In the data rows, the value 128 means zero.
Each row has a hidden score. How much does it go up from the first row of each pair to the second? 20 means little or no change, 40 a big rise and 0 a big fall. The score is a weighted sum of the row's numbers plus the product of two more (or one squared), each taken from its middle value.
[177  79 218 139 123 187 122 128 146 100 122 144 143 103 142 112 154 113
 230 147 147]
[109 118 115 128 144 152 115 117 111 128 130 133 114 144 135 139  99 129
 107 142 155] >> 15
[139  69 140 109 149 192 132 136 154 111 117 133 132 115 119 117 146 128
 111 126 151]
[103 167 110 137 167 129 123 121  48 215 162  92 112 145 119 130 113 134
 108 115  84] >> 14
[ 98 191 106 138 159 139 121 121  55 206 159  96  93 179 147 153  75 123
 100 123 104]
[123 116 154 119 117 106 200 160 129 178 155  83 173  93 148 125 157 133
 151 138 140] >> 22
[ 94 138  80 155  95 114 119 120 151 106 110 135 115 140 111 126 127 132
 141 131 150]
[162 173 122 131  36 165 136 140 155 105 119 133 121 136 125 117 141 126
 161  96 145] >> 28
[173 189 132 133  73 156 119 127 152 101 124 150 112 139 132 122 136 122
 103 114 184]
[139  99 222 130 131 179 157 147 141 129 141 121 126 124 133 116 141 117
 127 141 153] >> 21
[101  93 187  79 126  66 143 134 151 132 111 115 127 137 125 121 138 133
 137 165  76]
[139  85 123 141 139 184 119 123 115 119 136 139 115 141 138 134 109 125
 122 143 129] >> 9
[152 153 115 169 105 120 124 133 146 102 124 140 124 137 138 122 128 121
 124  95 181]
[122 145 107 146 152 107 121 123  85 151 153 126 115 137 107 125 123 138
  71  83  62] >> 15
[232  63 255 117 189 208 142 142 132 115 140 138 122 129 131 118 135 121
 124 152 146]
[138 161 101 134  74 155 127 127 151 103 120 140 169  78 132 120 158 138
 120 118 129] >> 17
[118 135 106 124 128 120 120 127 155 107 102 130 112 129 115 116 140 134
 139 166 107]
[171 139 130 146 123 115 114 111  86 161 144 120 117 199 213 218   0 110
 188 136 142] >> 19
[ 75  93 115  45 135  85 120 107 151 122 115 130 123 110 103 116 139 127
 140 162  74]
[ 96 112 109  90 146  96 145 135 130 109 132 140 110 164 121 134  99 138
 121 108 120] >> 28
[102 176 104 146 177 129 123 118  55 202 158  98 116 139 115 127 124 137
  85 113  80]
[108 103 116 103 140 140 123 131 155 112 112 135 129 120 116 112 152 128
 137 107 187] >> 30
[217  86 251 122 190 188 121 128 153 100 114 141 142 108 141 111 155 116
 237 149 144]
[ 87 115 139  20 113 105 146 144 154 122 109 111 134  99 141 118 146 115
 170 139 109] >> 26
[102 169 107 142 172 126 128 124  25 245 172  78 101 165 126 147  89 137
  94 114  89]
[122 117 137 108 123 109 148 137 151 139 114 110 221  35 168 121 184 130
 131 143 136] >> 33
[ 92 114 125  56 123 114 114 132 155 104 107 121 116 129 115 111 144 133
 136 122 171]
[182  48 170 126 144 209 162 151 134 131 149 123 111 150 130 130 115 124
 119 140 127] >> 15
[137 140 114 134 106 123 165 152 141 142 141 103 124 130 116 122 138 135
 100 113 170]
[101 118 142  46 109 119 126 113 135 104 124 136 135 113 116 117 136 146
 139 187 128] >> 18
[164 180 121 173  80 141 120 128 150 101 119 144 120 136 132 127 125 119
 142  96 161]
[136 133 129 128 131 114 111 112 124 122 120 130 143  98 122 128 140 131
 134 142 115] >> 12
[115 127 100 178 118  69 114 113 129 122 116 131 111 157 156 142  93 111
  94 118 164]
[102 107 123  77 142  98 118 124 145  99 107 159 177  69 136 133 164 129
 154 167 144] >> 30
[189 109 172 172  88 160 130 134 151 106 124 140 145  99 123 120 150 125
 111 116 148]
[227  51 143 184 123 194 130 134 103 132 150 137 114 176 185 183  36 116
 131 147 137] >> 19
[170 209 120 152  65 165 111 118 150 104 119 141 109 139 124 116 117 119
 150  87 181]
[121 138 117 138 148 113 118 116  64 197 148  99 128 125 110 128 131 138
 130 105 115] >> 13
[116  95 119 111 147 157 140 143 130 116 140 139 112 143 125 125 124 127
 116 142 136]
[164 137 128 144 120 112 119 118  66 183 153 105 118 197 210 213   3 108
 181 137 152] >> 16
[126 155 106 144  49 142 143 135 153 122 129 119 120 120 113 120 147 125
 142 104 156]
[149 129 130 145 122 103 112 118 131 114 114 135 120 136 128 125 126 128
 142 151 117] >> 17
[ 98 186 106 138 171 140 114 116 117 122 133 134 160  83 115 130 152 136
  97  74 110]
[155 157 118 134  93 149 111 122 151 103 115 144 113 137 120 124 126 122
 146 103 183] >> 26
[109 109 113 108 138 137 126 132 155 109 112 133 129 117 120 113 147 128
 149 112 157]
[169 136 127 149 120 113 120 119  74 176 149 114 115 199 213 215   0 110
 192 139 150] >> 13
[123 113 180 160 117 109 119 116 144 121 104 126 111 163 141 142 101 125
 115 127 184]
[ 99 111 115  81 135 124 120 121 151 109 109 135 237   3 179 127 190 120
 227 141 151] >> 20
[115 115 145 124 132  81 144 136 145 117 131 135 119 136 116 118 138 130
 127  90 119]
[136 124 134 133 126 107 121 130 155 108 110 134 143 108 124 119 152 131
 123 139 132] >> 12
[179  70 191 115 168 191 129 133 152 107 120 137 142 105 126 110 158 123
 188 133 137]
[123 149 106 112  70 156 126 127 157  92 113 143  97 155 122 134 110 126
 154 101 158] >> 22
[ 95 108 141  17 114 104 131  95 127  96 138 140 161  90 133 112 146 109
 142 152 138]
[110 164 105 147 168 121 124 116  44 219 162  89 102 162 123 142  92 139
  94 113  91] >> 14
[113 144 101 131 111 121 111 127 151 105 116 134 113 156 111 119 113 140
 143 157  96]
[137 128 108 152 139  94 126 135 136 105 128 146 100 188 122 172  75 157
 152 149 151] >> 15
[ 87  99 147   9 104  92 130 145 138  99 140 144 107 120 108 125 116 122
 145 108 111]
[131 118 122 125 133 111 150 142 149 138 121 115 227  28 178 124 186 127
 143 145 140] >> 11
[ 95 170 105 134 170 130 118 115  72 186 145 103  98 175 144 156  72 125
 115 129 141]
[134 123 120 143 139  90 131 135 143 106 125 144 113 139 109 132 125 145
 119  86 105] >> 29
[ 89 106 104 113 147 191 125 130 124 115 139 144 110 145 127 131 113 123
 126 140 129]
[129 149 125  89  15 180 112 138 156 102  92 133 110 137 142 125 129 140
 156  83 137] >> 31
[ 93 188 108 133 167 141 127 120  33 234 172  88  97 177 146 155  72 123
 105 121 106]
[126 129 104 172 121  77 111 112 125 125 116 129 112 166 166 152  81 109
  97 115 160] >> 26
[118 147 105 143 154 108 123 128  86 152 153 127 117 138 108 128 128 134
  67  88  61]
[108 100 118  80 140  86 130 137 154 122 113 119 142 110 104 115 148 137
 154 124 141] >> 27
[134 136 110 138 114 116 126 135 154 109 120 132 113 153 128 128 117 127
 139  95 187]
[ 90 194 106 137 172 143 121 119  42 221 162  91 100 180 145 159  67 125
  99 126 109] >> 8
[119 116 146 131 131  86 155 143 142 129 133 118 136 115 123 115 150 133
 133 115 131]
[140 125 128 131 123 108 112 114 142 105 108 138 128 118 127 122 137 123
 146 155 119] >> 13
[ 92 120 105  96 145 112 118 113 153 109 125 135 124 130 116 122 140 128
 146 177  81]
[115 116 134  98 127 114 113 124 141 110 107 140 137 103 129 117 150 129
 130 150 114] >> 24
[133 123 131 128 127 105 122 128 154 108 110 137 142 109 128 115 155 130
 116 144 133]
[105 135 107 120 151 108 113 118 141 110 110 140 105 157 121 134 118 130
 136 176  90] >> 18
[130 137 109 128 106 133 123 126 152 101 110 136 123 134 123 118 132 128
 147 117 156]
[160 165 123 174  89 130 124 128 147 100 122 144 121 136 130 117 128 122
 120  97 186] >> 20
[119 116 148 120 121  98 198 158 130 174 157  83 164  92 143 121 164 131
 176 144 151]
[133 121 151 151 122 107 129 131 152 121 106 125 225  24 160 128 182 137
 134 141 126] >> 28
[106  97 166  79 129  70 130 131 140 117 136 136 114 144 113 130 122 133
 133  90 118]
[136 124 129 153 131  99 126 133 126 111 135 142 102 170 122 141  98 134
 127 110 148] >> 14
[ 99 177 104 147 180 130 123 119  52 204 159  97 118 140 114 126 126 134
  89 114  80]
[178 141 133 145 115 113 116 113  72 176 151 115 119 200 216 216   0 106
 191 138 149] >> 21
[ 79 104 101 109 148 188 118 120 115 124 126 138 158  84 132 118 157 118
 165 174 121]
[ 83 143  81 132  35 147 110 124 149 100 114 144 108 144 109 127 131 133
 147 115 160] >> 31
[ 91 196 109 140 178 144 121 124  71 175 157 115 131 114 111 121 139 132
  49 105  83]
[137 125 129 128 127 110 108 121 144 104 111 140 122 132 118 114 133 126
 148 162 121] >> 25
[ 75 120 110  75 143 116 123 109 143 106 129 140 171  61 132 116 171 130
 143 147 115]
[110 154 115 134 154 124 123 117  43 222 163  86 104 161 126 139  95 135
 120 119  97] >> 23
[138 138 113 137 110 119 173 153 138 153 143  99 125 133 118 121 139 132
 102 110 163]
[208  73 134 175 127 166 120 127 154 103 111 140 130 124 152 122 134 109
  94 130 138] >> 18
[170 165 117 132  56 163 140 140 153 118 113 123 123 122 127 113 152 130
 138 104 159]
[123  72 128 116 151 185 189 160 131 164 155  95 121 134 128 121 134 124
 120 138 125] >> 19
[108 158 113 134 159 125 123 117  45 219 162  87 107 149 123 135 104 135
 113 120  89]
[195 167 189 200  33 160 131 134 152 107 118 137 121 126 126 119 135 123
 129  92 192] >> 26
[126 107 122 114 139  84 134 132 157 111 110 137 133 126 109 121 144 138
 143 173  79]
[120 134 105 132 133 106 155 147 148 135 127 114 150  95 112 119 156 137
 154 109 151] >> 21
[137 128 127 131 124 107 118 115 143  98 114 138 128 126 120 124 140 130
 145 161 116]
[148  95 120 150 134 160 120 126 122 114 129 142 111 151 142 139  99 124
 123 143 124] >> 22
[177 141 132 147 115 112 114 116  84 158 143 119 113 192 199 196  22 107
 157 133 147]
[137 131 124 137 132 113 110 114 139 106 117 142 126 126 116 124 126 135
  92 147 160] >> 19
[130 129 117 135 140 106 114 117 122 113 129 143  99 176 118 141  82 130
 126 139 137]
[139 130 107 149 141  95 128 130 135 108 127 142 102 190 117 160  73 156
 121 137 139] >> 21
[186  82 189 146 144 173 147 141 146 121 131 126 115 148 150 133 108 112
 147 152 164]
[128 126 130 122 130 109 110 115 130 115 117 135 142 104 126 124 145 127
 130 141 114] >> 15
[110 147 106 134 157 110 123 124  85 151 153 127 116 137 113 127 125 135
  56  95  58]
[167 138 123 155 117 104 114 115  97 150 132 118 113 191 202 195  24 109
 141 123 149] >> 21
[100 111 119  84 131 121 124 125 153 104 115 129 130 120 119 112 146 129
 130 111 185]
[128 120 124 121 128 116 112 113 128 120 112 128 140 109 135 114 150 120
 130 147 123] >> 13
[101 144 122 122 152 128 143 132   0 255 199  61 101 171 142 155  70 127
 115 121  95]
[143 129 130 145 123 104 114 109 125 126 115 129 111 180 167 165  67 115
  90 116 175] >> 28
[158 104 111 167 116 134 141 139 151 120 124 126 179  62 160 112 176 109
 180 144 152]
[113 147 103 140 157 112 122 126  86 152 152 127 117 136 109 124 128 133
  65  93  60] >> 24
[126 122 134 114 129 113 108 115 136 114 120 133 149 101 120 116 152 125
 128 139 113]
[132 112 126 124 139  85 132 138 145 103 127 141 122 132 106 123 132 137
 138 105 110] >> 28
[107 104 114 102 140 142 124 131 155 111 111 138 130 112 118 112 148 127
 136 103 188]
[106 124 127 113 137 126 114 119 143  97 114 137 141 103 115 118 143 135
 157 176 118] >> 8
[225  62 245 123 160 203 119 125 150  99 116 142 140 108 138 112 154 116
 223 149 140]
[ 64 102 126   0 112 105 140 127 153 112 128 117 124 119 130 101 146 122
 147 158  93] >> 23
[124 110 122 123 136 124 122 127 155 105 112 138 124 127 116 117 146 130
 150 153 107]
[105 138 107 122 152 109 115 112 130 118 112 131 103 161 129 132 101 130
 138 150 120] >> 19
[211  59 203 121 138 197 129 134 152 107 119 135 136 110 123 112 154 124
 224 148 140]
[121 137 109 128 111 125 116 123 152 104 101 139 112 153 122 122 121 127
 152 168  94] >> 21
[ 65 138 163 110 167 165 119 121  72 174 151 112 130 119 119 120 137 129
  92 113  84]
[119 121 140  88 118 111 191 147 134 167 139  88 172  86 145 128 162 140
 158 136 134] >> 25
[124  78 167  78 136  64 131 137 151 128 124 118 118 142 122 122 132 138
 146 167  85]
[160 125 159 209  75 131 145 140 149 120 128 126 164  78 147 109 170 112
 139 135 154] >> 11
[143 131 123 141 135 122 117 123 134 102 117 137 119 141 126 132 112 133
 103 137 149]
[138 125 117 147 138  92 159 145 140 133 143 117 111 175 132 153  93 143
 132 133 162] >> 23
[137 128 128 125 130 112 107 120 144 101 121 141 127 124 117 122 139 132
 156 168 119]
[133 122 148 141 121 106 116 112 141 118 107 128 111 165 146 144  91 120
 121 107 169] >> 30
[ 88 127 103  90 141 110 115 121 150 107 108 141 116 138 112 116 140 140
 137 174  82]
[137 126 123 132 129 114 117 108 124 124 119 123 143 104 137 114 149 119
 131 141 116] >> 16
[116 118 125  97 134 123 107 116 145 105 115 143 138  99 125 113 156 122
 144 156 122]
[166 177 135 141  82 153 117 122 150 100 118 152 117 146 136 123 125 115
 111 115 183] >> 26
[ 93 106 178 101 128  67 140 140 153 128 123 120 153 103 118 120 155 139
 160 125 119]
[119 132 105 133 132 105 154 141 148 134 129 115 152 100 110 118 156 139
 154 110 146] >> 16
[133 123 125 141 135  93 115 128 142 105 122 140 118 138 101 131 126 142
 150 145 130]
[224  72 255 122 175 199 119 126 151  99 115 143 139 109 140 111 154 115
 219 148 140] >> 24
[121 127 118 131 141 106 114 116 102 145 132 123 128 115 113 124 134 129
 153 159 116]
[110 161 112 139 160 122 118 114 108 133 132 128 149  95 109 128 145 132
  97  84 103] >> 25
[ 90 113 117  99 141 144 118 118 110 125 135 139 148  98 126 111 153 125
 156 173 117]
[115 121 107 117 136 104 124 125 153 107 115 136 116 131 120 119 132 122
 151 147 110] >> 28
[101 176 105 146 176 129 122 117  54 206 157  99 114 138 114 130 122 136
  88 112  82]
[ 64 140  62 159  74 117 115 120 152 102 110 142 118 135 115 122 133 131
 140 112 168] >> 27
[125 143 104 143 150 106 118 126  86 154 155 128 120 139 110 125 124 136
  72  90  59]
[163 134 129 145 121 113 121 117  64 186 160 108 118 200 218 214   1 109
 183 140 147] >> 15
[187  96   0 174 127 116 121 131 143 102 124 144 134 135 191 142 103  93
 111 128 138]
[129 129 129 127 129 111 112 117 130 116 118 131 146 101 113 117 146 125
 132 145 113] >> 16
[ 52 101 106   4 123 100 107 125 152 118 111 125 120 113 116 130 135 123
 151 169  97]
[153 149 117 170 107 118 127 132 145 106 127 142 121 131 136 121 129 119
 115 103 182] >> 20
[133 123 133 153 131  98 127 134 142 108 127 142 111 160 121 141 111 139
 135  94 175]
[160 138 123 155 114 100 114 114 127 122 112 125 125 125 132 131 126 125
 134 154 125] >> 9
[195  62 177 121 132 196 117 125 138 103 123 143 178  63 145 114 173 117
 109  77 111]
[121 104 139 111 135  75 153 140 150 140 122 116 137 125 117 127 144 142
 149 166  72] >> 17
[119 128 128 125 138 129 116 114 127 113 124 135 119 136 126 133 118 136
  98 146 160]
[ 97 110 204 149  91 173 148 142 146 120 132 127 163  87 157 110 167 113
 122 141 133] >> 24
[ 69 146  66 144  37 136 125 125 153 104 103 138  96 159 109 124 114 134
 155 115 166]
[114 106 154  29 110 117 136 133 159 107  96 141 138 147 110 123 133 118
 134 152 104] >> 32
[ 80 112 106  72 137 106 134 136 152 107 114 128 117 134 109 123 147 124
 143 165  87]
[112 102 228 161  99 123 120 121 150 118 105 130 114 146 134 128 120 125
 131 129 154] >> 23
[110 171 104 136 142 126 118 118  71 184 155 106  94 177 141 157  76 132
 101 117  94]
[178  86 160 128 125 180 129 134 152 110 121 134 131 118 118 114 150 126
 143 130 136] >> 23
[138 127 111 146 138  93 154 143 139 123 143 126 109 173 126 155  88 145
 159 151 163]
[117 116 156 142 129  89 114 122 150 103 114 138 123 140 116 118 133 132
 150 171  81] >> 23
[119 164 121 124 128 131 117 119 110 122 135 137 156  73 116 131 156 138
  91  76 114]
[ 75 115 216 140  87 179 148 141 148 120 132 126 166  85 158 108 168 113
 122 139 135] >> 20
[160 137 129 146 120 105 114 112 112 136 124 129 110 186 175 176  47 113
 115 112 165]
[105 153 122 128 148 131 124 121  69 177 157 113 134 113 113 123 140 136
  59 109  74] >> 12
[107 168 107 146 168 123 119 115 110 129 131 130 153  91 111 127 147 136
 103  76 103]
[229  52 242 124 152 207 143 143 133 116 140 137 124 127 133 118 138 120
 129 153 148] >> 23
[ 82 117 109 111 149 178 122 127 123 112 130 140 116 145 129 124 114 132
 124 142 127]
[159 122 153 204  80 132 146 141 148 123 128 124 168  77 148 109 171 111
 144 138 151] >> 18
[ 66 140 161 108 165 162 120 117  70 179 151 113 125 123 118 118 137 131
  94 111  82]
[101 168 107 141 170 127 131 126  20 251 177  76 100 163 129 144  88 134
  96 115  89] >> 18
[141 126 125 137 125 111 116 111 131 119 110 131 138 114 130 114 146 121
 133 145 112]
[179  92 190 125 170 164 128 132 153 105 118 137 143 110 139 112 155 117
 225 143 144] >> 26
[107 131 101 113 138 108 128 125 154 113 108 131 129 122 109 114 137 136
 150 168  88]
[ 99 115 119  74 131 122 123 126 156 104 109 138 127 118 118 117 146 129
 128 110 184] >> 27
[107 100 194  97 108 100 121 129 154 117 105 143 139 123 117 114 149 123
 149 170  74]
[111  63 119 102 151 202 139 144 124 120 143 140 109 151 126 130 114 126
 123 147 133] >> 15
[114  88 156  71 132  70 135 135 146 104 127 136 121 133 106 122 138 127
 116  78 104]
[195 154 178 183  52 160 127 134 140 106 128 140 148  96 134 113 158 116
 159 152 157] >> 1
[112 157 110 141 158 119 117 115 103 139 130 129 145 101 111 126 144 136
  98  78 105]
[ 79 140  70 156  73 117 117 128 155 104 113 140 118 141 105 121 127 131
 157 146 100] >> 23
[110 148 105 133 157 112 121 122  87 148 150 125 113 138 110 126 127 136
  61  94  68]
[157 173 117 170  87 136 118 131 150 102 120 146 118 134 135 123 127 120
 142  97 159] >> 25
[118 147 107 144 153 109 123 124  85 152 151 124 120 137 111 124 126 136
  65  90  61]
[ 99 122 110 102 138 120 123 134 153 113 109 148 123 124 115 114 147 124
 138 162  98] >> 22
[124 135 117 139 144 112 119 115  69 190 146 102 130 118 116 128 128 135
 141 127 128]
[ 98 190 106 135 160 138 120 118  52 203 162 100  97 176 139 151  76 128
  98 117 103] >> 24
[106 122 123 112 142 134 114 126 148  99 111 141 153  86 121 122 149 134
 146 161 140]
[151 153 115 136  95 132 123 126 155 104 117 136 109 145 121 131 123 127
 108 104 194] >> 24
[122 126 105 125 132 113 141 136 153 123 119 119 255   0 177 139 191 142
 104 131 131]
[119 147 105 139 154 110 122 126  86 150 151 127 117 138 110 123 124 134
  64  88  61] >> 5
[104 175 107 146 173 129 117 118 111 126 132 132 155  89 108 127 148 137
  97  75 103]
[194  51 160 165 126 208 123 128 155 109 109 135 130 120 146 118 139 111
  96 129 142] >> 23
[169  70 182 114 169 189 141 143 134 115 138 139 119 135 129 120 131 123
 114 150 142]
[ 87 191 105 143 186 140 130 123  43 213 169  94 115 134 116 125 127 134
  97 110  82] >> 14
[124 143 107 146 151 105 123 126  85 152 152 128 115 139 110 126 124 140
  79  80  62]
[117 145 105 140 155 109 121 122  85 152 147 128 113 134 113 124 126 140
  67  86  61] >> 19
[175 124 187 237  51 140 123 130 144 102 124 142 131 118 135 114 144 118
 138 124 146]
[120 114 151 128 127  92 169 150 140 142 141 108 150 106 132 116 156 131
 145 134 146] >> 21
[106 124 105 115 140 101 143 139 150 134 126 118 146 105 109 118 151 134
 149 120 145]
[111 158 111 141 159 121 116 112 106 137 129 126 147  98 111 124 144 137
  99  75 103] >> 16
[112 145 100 141 107 119 117 124 148 101 105 142 105 154 112 130 114 134
 147 146 122]
[165 136 128 150 120 113 120 116  65 184 150 108 118 198 212 217   7 106
 175 138 152] >> 16
[111 109 118 116 137 143 113 128 143 100 121 145 144  96 130 116 155 122
 140 165 126]
[107 168 106 147 170 124 114 113 109 132 131 131 153  93 111 126 146 133
  96  76 105] >> 23
[ 98 103 148  21 112  98 148 122 137 114 135 145 107 144 132 122 134 121
 150 147 132]
[194 135 185 188  61 160 124 129 139 103 124 143 146  97 139 114 157 117
 158 153 156] >> 8
[174  74 135 161 127 178 123 127 101 134 144 134 116 172 184 185  38 117
 133 142 137]
[200  66 179 125 127 192 128 134 152 107 121 137 133 116 122 112 151 125
 191 143 136] >> 24
[114 108 156  81 119 101 128 137 141 109 132 138 127 143 106 123 131 112
 112 139 162]
[177 158 154 206  61 135 121 128 150 100 118 143 124 128 135 122 131 119
 136  87 188] >> 17
[106 187 115 125 146 138 126 122  71 176 156 111 130 117 116 124 140 132
  50 103  79]
[153 161 114 166  99 127 125 131 148 100 122 144 116 133 136 122 127 123
 133  91 178] >> 28
[182 120 178 208  69 147 132 134 150 107 123 138 144 100 129 118 149 123
 113 115 152]
[110 104 114 104 142 143 125 131 154 108 113 135 130 120 120 113 150 125
 142 106 179] >> 28
[113 151 114 137 153 119 113 113 101 139 133 124 143 104 111 127 141 136
 100  79 104]
[103 103 149  42 111 101 110 116 137  93 112 143 165  60 130 117 165 131
 145 151 112] >> 32
[ 67 117 107  73 137 106 135 125 155 109 102 133 124 118 109 116 134 126
 137 187  78]
[149 159 112 135  51 159 113 129 153 105 128 141 111 138 110 129 126 135
 149  89 168] >> 20
[ 97 192 105 135 159 142 123 118  49 207 157  96  94 173 141 150  75 123
  99 114 108]
[129 118 152 141 121 105 117 130 142 102 121 144 100 162 121 131 103 132
 159 135  98] >> 28
[134 122 128 144 135  92 121 128 142 102 120 147 123 131 104 121 131 139
 118 153 154]
[116 139  92 144 113 113 126 133 155 107 110 142 118 142 117 121 134 135
 148 173  85] >> 20
[143 128 128 136 128 109 124 129 156 111 112 138 136 114 124 119 153 126
 125 142 125]
[141 102 132 126 148 137 145 142 140 121 137 132 117 138 127 120 126 125
 117 155 147] >> 20
[198  92 222 125 179 173 123 130 153 104 114 139 144 109 143 113 155 116
 238 149 146]
[126 128 120 130 140 106 114 116 100 144 135 121 127 118 113 122 139 137
 144 155 111] >> 8
[124 107 146 114 135  77 124 135 155 107 115 133 131 119 109 120 146 133
 150 157  96]
[119 138 120 136 146 115 119 115  64 198 148  97 127 121 116 127 133 133
 125 103 116] >> 14
[121 113 146 129 133  83 120 126 155 102 110 138 127 128 110 115 140 138
 146 173  80]
[ 92 126 106  94 148 105 121 130 131 110 130 139 113 146 109 132 104 141
 129 118 127] >> 24
[123  95 138  92 139  71 135 139 152 123 117 121 131 124 112 108 150 131
 157 171  75]
[130 119 158 151 121 107 133 132 154 127 109 124 217  31 155 124 180 136
 142 135 127] >> 21
[117 148 112 120  22 156 124 133 163 115 107 148 117 120 107 122 135 141
 149 145  90]
[180  51 168 130 143 207 172 154 134 141 151 114 112 151 134 130 115 125
 117 136 122] >> 22
[139 131 105 150 137  97 125 135 133 105 131 142  95 196 127 174  59 152
 150 151 153]
[124 146 114 100  52 154 120 134 153 104 118 133 160  76 114 124 158 136
 123 126 181] >> 24
[129 151 111 116  73 160 111 123 149 104 109 139 109 157 128 112 113 129
 157 135 125]
[109 168 102 136 139 124 115 117  73 168 157 110  89 177 135 149  74 131
 101 114  95] >> 12
[129 126 131 125 125 109 112 112 133 112 115 135 142 101 118 119 150 127
 131 148 113]
[118 130 105 128 137 104 155 144 148 135 124 112 146  98 114 122 155 137
 157 113 142] >> 26
[110 113 122  80 128 120 120 128 153 107 108 135 120 126 110 117 144 131
 140 123 149]
[222  49 150 181 124 200 136 140 120 119 144 141 106 179 170 174  46 117
 128 145 137] >> 15
[123 126 124 116 135 121 114 118 142  92 107 146 133 113 114 122 146 132
 156 165 129]
[148 165 103 155 107 131 136 137 145 110 131 137 143 106 132 106 159 118
 117 118 152] >> 24
[103 132 111 117 151 110 119 126  89 144 149 126 120 141 117 127 121 139
  63 102  69]
[123  94 137  91 139  71 142 138 153 124 114 120 126 126 120 118 145 136
 155 172  81] >> 22
[114 119 133  82 121 114 120 112 138 100 123 135 130 120 126 119 147 120
 138 153 132]
[163 102 113 162 124 134 138 138 151 118 123 127 180  59 164 112 176 105
 166 142 147] >> 20
[117 130 110 125 130 126 118 120 155 104 120 144 115 129 116 120 139 126
 147 164  88]
[136 129 129 129 130 116 115 120 144 100 120 143 130 122 110 109 137 135
 157 173 127] >> 18
[ 95 178 103 146 182 131 125 120  48 208 162  97 117 136 113 123 126 133
  97 111  81]
[112 157 112 141 157 121 117 116 104 138 134 128 147 102 109 124 145 139
  97  80 105] >> 22
[136 128 128 132 129 111 126 129 154 106 108 137 133 115 125 114 151 130
 120 140 127]
[118 131 104 131 134 107 159 144 146 140 129 111 156  89 112 124 157 140
 145  93 187] >> 23
[105 167 106 147 169 123 124 121  38 229 166  85 101 163 123 145  92 136
  92 112  91]
[116 130 103 127 137 106 150 142 149 135 126 112 152  95 112 121 154 137
 154 100 164] >> 27
[178 136 159 142  94 161 130 134 153 110 119 133 128 120 122 114 142 128
 142  91 185]
[ 90 106 102 111 146 187 122 129  96 138 147 133 114 148 136 143  93 131
 127 123 130] >> 13
[134 122 144 155 124 104 118 113 138 127 107 126 114 164 150 146  92 123
 113 142 153]
[104 141 111 121 156 110 124 122  89 151 151 122 117 133 112 124 125 132
  61  94  67] >> 19
[143 125 133 149 128 102 147 139 151 131 125 116 116 160 134 139 107 128
 102 128 140]
[144 128 128 139 125 110 114 115 136 113 108 135 130 116 133 117 143 120
 139 152 121] >> 13
[101 116 123  67 128 113 129 126 156 112 112 128 116 123 115 109 145 121
 140 127 170]
[133 124 117 143 139  91 109 113 122 111 126 131  92 183 133 160  72 138
 129 144 137] >> 12
[183  93 122 167 129 141 120 127 153 101 113 141 132 123 157 122 131 106
  99 124 140]
[124 144 106 143 149 106 127 121  84 155 150 129 116 139 109 128 123 141
  78  90  63] >> 18
[123 139 114 124 109 131 123 123 153 107 106 150 119 142 134 108 130 124
 148 169  79]
[108 141 104 124 156 110 120 119  89 151 151 129 117 136 116 123 128 136
  55  92  70] >> 18
[ 99 191 106 137 159 140 122 118  53 204 156  97  97 180 139 155  73 125
  99 122 105]
[141 131 111 166 120  87 113 113 115 130 123 126 112 174 181 164  61 109
 113 117 153] >> 24
[155 165 120 137  90 141 115 125 152  98 112 140 111 145 130 128 120 125
 101 115 195]
[104 126 108 104 138 111 115 133 155 110 114 138 112 136 107 114 136 132
 149 154 100] >> 22
[129  95 123 130 141 158 136 132 152 132 110 118 142 104 132 111 158 118
  96 126 148]
[194 141 194 211  45 158 123 131 142 102 125 142 145  98 139 113 155 116
 155 147 156] >> 12
[129 119 158 140 121 107 120 125 146 101 125 143 106 146 120 132 120 133
 159 142  89]
[206  68 236 130 140 197 119 128 149  99 118 143 141 105 140 112 153 114
 228 150 142] >> 20
[122 114 172 140 114 109 193 159 132 176 153  83 178  85 150 126 162 134
 171 140 140]
[111 112 124  85 129 121 125 125 153 113 108 140 124 120 119 126 144 125
 143 127 152] >> 25
[147 129 127 142 124 106 143 135 152 137 113 111 128 122 124 113 146 123
 110 132 128]
[126 120 148 153 128  96 141 139 149 115 125 129 132 134 123 131 134 139
 150  93 164] >> 23
[203 211 168 155  29 167 121 125 144 104 115 143 128 124 138 115 138 107
 108 120 151]
[ 86 117 116  75 140 128 130 135 151 125 122 133 165  77 117 122 149 132
  94 122 119] >> 33
[127 112 120 125 144  87 128 128 155 110 112 131 134 118 107 121 142 133
 153 168  86]
[198  77 200 141 161 183 145 141 145 118 131 131 112 148 141 130 111 116
 141 157 161] >> 22
